(in the rows, 128 means zero)
The rows below fall into families. The same turns and mirrors carry the whole set onto itself and the rows of a family onto each other. For each named row, which other rows are in its family? Write them in the order they are listed.
These 40 rows form 5 families of 8 rows each.
beko: [142 150  81 138 108 106 143  99 147  81 141 131 106 121 109 106 164 140
 118 158 109 113 144 140 142 114 116 129 133 109 147 129]
Ziv: [147 135 115 119 104 136 122 119 135 121 114 107  99 124 108 137 186 130
 123 153 132 139 134 146 124 124  98  92 149  97 119  97]
vom: [160 161 138 149 165  83 135 128 161 113 113  94 116 155 107 136 146  81
 165 142 137 162 103 146 157 130 109 145 122 125 153 119]
niz: [161 147 150 150 157  78 136 114 157 115 125  98 117 163  97 144 144  83
 167 143 124 157 105 145 156 132 109 145 122 116 167 127]
Kinep: [143 103 100 141 102 102 181 131 168  90 139 106 100 151 113 144 150 105
 159 144 131 117 123 143 127 113 129 103 122 134 130 106]
kuve: [170 132 127 158 143 117  99 126 151 138 140 101 140 134 107 125 185 129
 126 136 134 126 102 136 163 132  94 108 139  96 145 113]
tid: [128 159 124 142 142  94 120  96 148  97 125 128 135 120  70 125 162 128
 132 158 120 122  97 130 126 131  76 147 122 146 156 116]
von: [159 129 158 125 110 110 144 151 173 118 134 106 111 169 124 132 160 104
 163 110 121 149 122 137 130 143 109 110 150 116 138 109]
mogof: [157 129 141 129 104 108 143 146 175 124 134 104  99 172 129 131 155 118
 167 114 126 158 119 133 136 135 100 116 159 117 152 118]
luso: [141 150 107 113  97 145 129 132 128 116 119 119 101 126 107 135 188 129
 131 149 138 126 133 146 136 119 103 103 139 121 120  97]
ginon: [143 160 123 143 147  92 114 105 156 108 114 126 134 117  68 119 164 136
 123 153 106 124 108 119 128 124  89 149 124 147 156 119]
sikal: [121 140 124 139 145  80 168 103 184  98 114 106 124 138  96 171 152 115
 139 151 112 140 157 139 125 113 115 135 121 150 166 136]
buvo: [151 126 100 147 100 106 176 126 167 102 142 101  87 152 105 132 146  90
 154 136 144 107 128 144 115 120 120  97 124 125 124 116]
konam: [130 136  84 152 105 106 138  97 141  93 135 127 113 128  95 116 156 133
 114 164 106 111 144 143 134 116 104 142 123 104 148 139]
samul: [171 133 144 124 110 117 135 139 177 128 132 110 109 172 128 139 163 102
 158 117 125 154 133 123 123 137 111 107 153 129 151 106]
Rines: [177 133 145 140 120 109 142 148 178 126 133  98 113 166 127 141 160 120
 160 117 125 166 128 130 140 145 108 113 149 130 152 101]
difor: [143 140  84 145 116 102 138 100 136  81 132 127  97 112  94 109 171 132
 112 153 117 112 145 146 131 117 117 129 126 112 138 139]
fitut: [140 148 139 131 158 100 118 114 145 104 112 143 139 119  76 136 166 134
 131 156 115 128  97 128 123 124  84 144 114 145 165 113]
fubi: [167 125 154 119 111 114 133 141 180 137 127 104 112 155 125 133 158 102
 160 119 120 155 138 138 134 137 100 118 157 120 156 112]
resi: [126 125 122 148 130  91 180 110 181  85 113 114 122 151 101 159 152 115
 140 160 102 149 146 139 121 109 109 138 121 142 165 143]
Visib: [144 123  93 132 109 119 187 125 153 100 136 107  95 167 117 143 149 103
 164 131 140 121 119 150 119 121 122 107 123 133 132 112]
Vut: [150 137 134 161 147 109  98 112 155 139 134 105 141 140 109 141 184 135
 132 134 126 135  94 131 147 132  84 110 128  91 139 129]
gufe: [172 137 130 163 145 114  98 131 144 132 141 110 144 141  97 135 172 128
 136 144 133 132  91 139 149 116  87 112 129  92 139 124]
darev: [164 147 137 151 164  62 140 121 165 104 114 106 123 156  99 147 155  76
 153 133 138 154 106 147 143 129 106 142 111 124 161 121]
tima: [143 135 118 102 106 124 131 139 125 106 124 117 105 124 104 139 180 137
 129 146 137 144 137 146 123 131 106 105 139 107 112  95]
lomu: [173 135 140 157 144 114 111 116 148 135 138 104 136 150 102 131 182 139
 139 142 133 132 103 144 160 122  86 111 122  77 135 118]
maf: [136 135  85 148 109 100 155 109 130  88 129 134 105 120  90 117 163 142
 122 148 113 111 137 154 148 112 117 133 128  98 146 127]
mota: [142 134  83 163 121  94 150 108 134  85 144 137 107 128  96 111 165 140
 124 157 103 114 138 134 137 114 114 130 122 107 147 125]
Bet: [162 136 130 153 150 112  94 114 141 144 132  99 138 141 109 129 178 135
 138 131 137 125  96 139 144 118  76 115 128 101 140 117]
roni: [137 115  99 140  99 104 186 124 167  88 128 104  95 149 109 140 158  99
 158 139 134 115 110 142 106 125 118 106 121 126 140 112]
legid: [146 113 103 143 105 110 184 109 167  95 130 101 100 164 115 134 147 100
 149 138 147 106 136 145 118 120 124 106 117 134 134 114]
mus: [121 131 122 147 133  89 163 118 177  97 113 102 125 129 100 159 146 118
 136 157 109 138 150 129 121 114 123 126 124 162 170 146]
Zuso: [138 154 129 141 149  99 126 125 149  99 121 138 137 107  71 133 164 128
 125 154 100 125 106 134 124 124  74 153 120 137 162 118]
fusaf: [132 161 137 147 151  90 111 115 149 103 118 132 137 116  70 133 164 116
 110 149 121 123 101 131 122 125  82 143 126 130 157 113]
Zozim: [166 147 137 156 167  73 135 120 156 121 132  92 111 160 105 146 159  67
 158 133 128 148 119 137 149 131  99 144 118 125 160 123]
Tiset: [127 144 129 149 143  89 167 116 172  79 112 112 118 137 110 165 146 115
 150 162 105 141 140 144 131 105 118 130 111 153 170 135]
tibob: [148 135 120 113 106 133 126 124 134 115 121 108  94 119 119 135 194 122
 117 150 143 143 121 138 136 124 107 105 137 105 115  92]
ses: [153 153 140 164 163  76 141 110 151 127 111  94 117 154 102 137 157  72
 162 136 133 139 109 142 152 116 109 139 114 125 165 122]
fonev: [146 136 123 122 102 140 129 141 121 113 105 118 112 129 110 133 179 139
 125 152 140 141 128 144 134 130 106  97 143 111 120  99]
Rosu: [131 135 128 158 140  89 167 111 188  82 117 105 129 127 104 160 157 117
 143 153 113 152 137 145 125 104 125 136 115 144 168 146]

Same family as difor: Ziv, niz, Kinep, von, ginon, Bet, Tiset
Same family as konam: kuve, luso, Rines, resi, Visib, darev, fusaf
Same family as Rosu: beko, vom, tid, mogof, Vut, roni, tibob

The rows below fall into families. The same turns and mirrors carry the whole set onto itself and the rows of a family onto each other. For each named row, which other rows are in its family? Write them in the order they are listed.
These 40 rows form 5 families of 8 rows each.
duti: [135 100 135 120 122 126 155 139 130 162 145 151 101 128 128 127 146 120
 120]
tigu: [133  95 146 117 113 129 155 127 121 157 148 153  99 124 129 126 148 117
 112]
savir: [116 143 170 123 136 105 172 126 118 156 130 147 103 182 141 141 149 145
 100]
Buva: [116 118 151 119  93 134 125 122  90 128 131 115 103 186 148 145 130 117
 105]
kefig: [152 135 164 103 122  92 174 139 146 138 131 147 146 134 131 121 127 159
 114]
zuf: [128 139 162 127 137 102 173 120 110 152 123 161 102 182 144 147 147 145
 105]
Lem: [126 156 167 119  97 104 153 133 123 116 122 111 151 188 150 148 109 149
 103]
gobok: [112 120 152 135  89 143 134 122  98 137 137 116 105 179 151 153 129 110
 100]
Pedu: [107 129 143 117 119  87 142 124 108 155 161 118 155 155 123 142 130 118
 109]
Ked: [148 137 166 110  98 136 162 129 137 118 116 156  88 168 162 137 129 143
 127]
Kilof: [153 133 162 113  89 151 158 128 138 109 115 153  96 154 155 137 130 148
 119]
Konez: [119 109 155 123 100 136 134 115  96 132 138 120  95 178 137 147 132 102
 106]
fezu: [134  90 139 111 117 121 155 133 138 157 137 157 110 132 118 130 146 124
 120]
Neni: [124  89 139 111 106 125 155 120 126 156 139 154  94 134 127 132 146 120
 115]
Mudiv: [145 146 157 108 108  98 171 139 146 140 133 146 151 139 131 130 120 169
 115]
Zup: [112 122 149 120 118  82 145 127 105 163 155 117 150 162 115 143 126 127
 103]
fudo: [113 116 138 122 110  99 142 124 107 156 150 111 158 149 106 136 125 128
  96]
pav: [115 138 145 127 142  96 173 122 109 153 133 155 109 187 138 145 133 141
 100]
ludi: [111 125 146 114 119  95 146 127 119 158 156 115 157 151 114 140 128 115
  94]
mol: [146 119 161 103  67 138 133 130 131 123 132 114 135 131 131 124 120 132
 124]
nop: [126 164 168 116  92 106 150 126 115 120 128 113 151 185 144 145 104 157
 113]
rom: [131 165 172 124  91 112 149 124 109 118 130 110 137 187 148 149 110 148
 104]
Zopo: [146 140 153 111 116 102 180 129 152 148 134 148 141 131 122 122 123 158
 117]
kesep: [147 119 148 106  78 138 135 137 128 118 133 117 151 128 139 135 117 124
 124]
ref: [154 131 168 120  88 148 167 140 133 116 109 143  92 157 150 135 132 150
 114]
Segap: [144 112 138 113  70 127 140 138 128 116 139 113 145 130 135 131 114 123
 124]
nof: [153 139 155 101 115  95 174 142 139 136 140 141 146 135 129 124 130 169
 106]
Pabul: [124 156 173 114  88 106 159 123 114 111 125 112 147 187 148 145 117 146
 102]
Lekir: [147 139 157  97 118  97 177 135 141 148 128 151 145 137 119 124 127 162
 115]
kib: [153 128 170 121  97 136 164 134 127 115 111 149  94 163 165 134 131 154
 123]
defe: [136  97 135 113 115 127 153 123 126 159 138 156  90 133 118 127 146 120
 109]
fafa: [145 117 142 102  68 141 132 129 132 122 143 122 142 131 131 129 115 132
 122]
lud: [108 118 154 135  93 137 137 119 106 135 129 120 100 178 143 150 133  99
 117]
pigo: [152 140 165 119  89 136 165 126 128 117 110 158  92 159 155 133 127 151
 121]
nes: [119 140 164 128 139  95 169 120 111 157 126 145 101 187 134 143 137 141
 101]
Deluk: [108 122 137 111 116  97 137 124 116 160 159 108 149 157 109 140 125 123
 106]
Zome: [115 133 166 130 134  95 173 124 119 156 135 147  99 186 146 139 143 142
  93]
Pobo: [114 120 149 133  89 136 127 118  98 130 137 117  95 184 145 148 123 111
 111]
beto: [138 115 151 107  70 130 129 136 133 121 147 109 142 133 126 131 111 125
 117]
Vovus: [140 170 169 122 102 109 149 131 116 123 128 112 151 184 144 139 109 152
 107]

Same family as fafa: nop, Lekir, defe, pigo, nes, Deluk, Pobo
Same family as Neni: Buva, Ked, fudo, pav, mol, Zopo, Vovus
Same family as duti: savir, Pedu, ref, Segap, nof, Pabul, lud

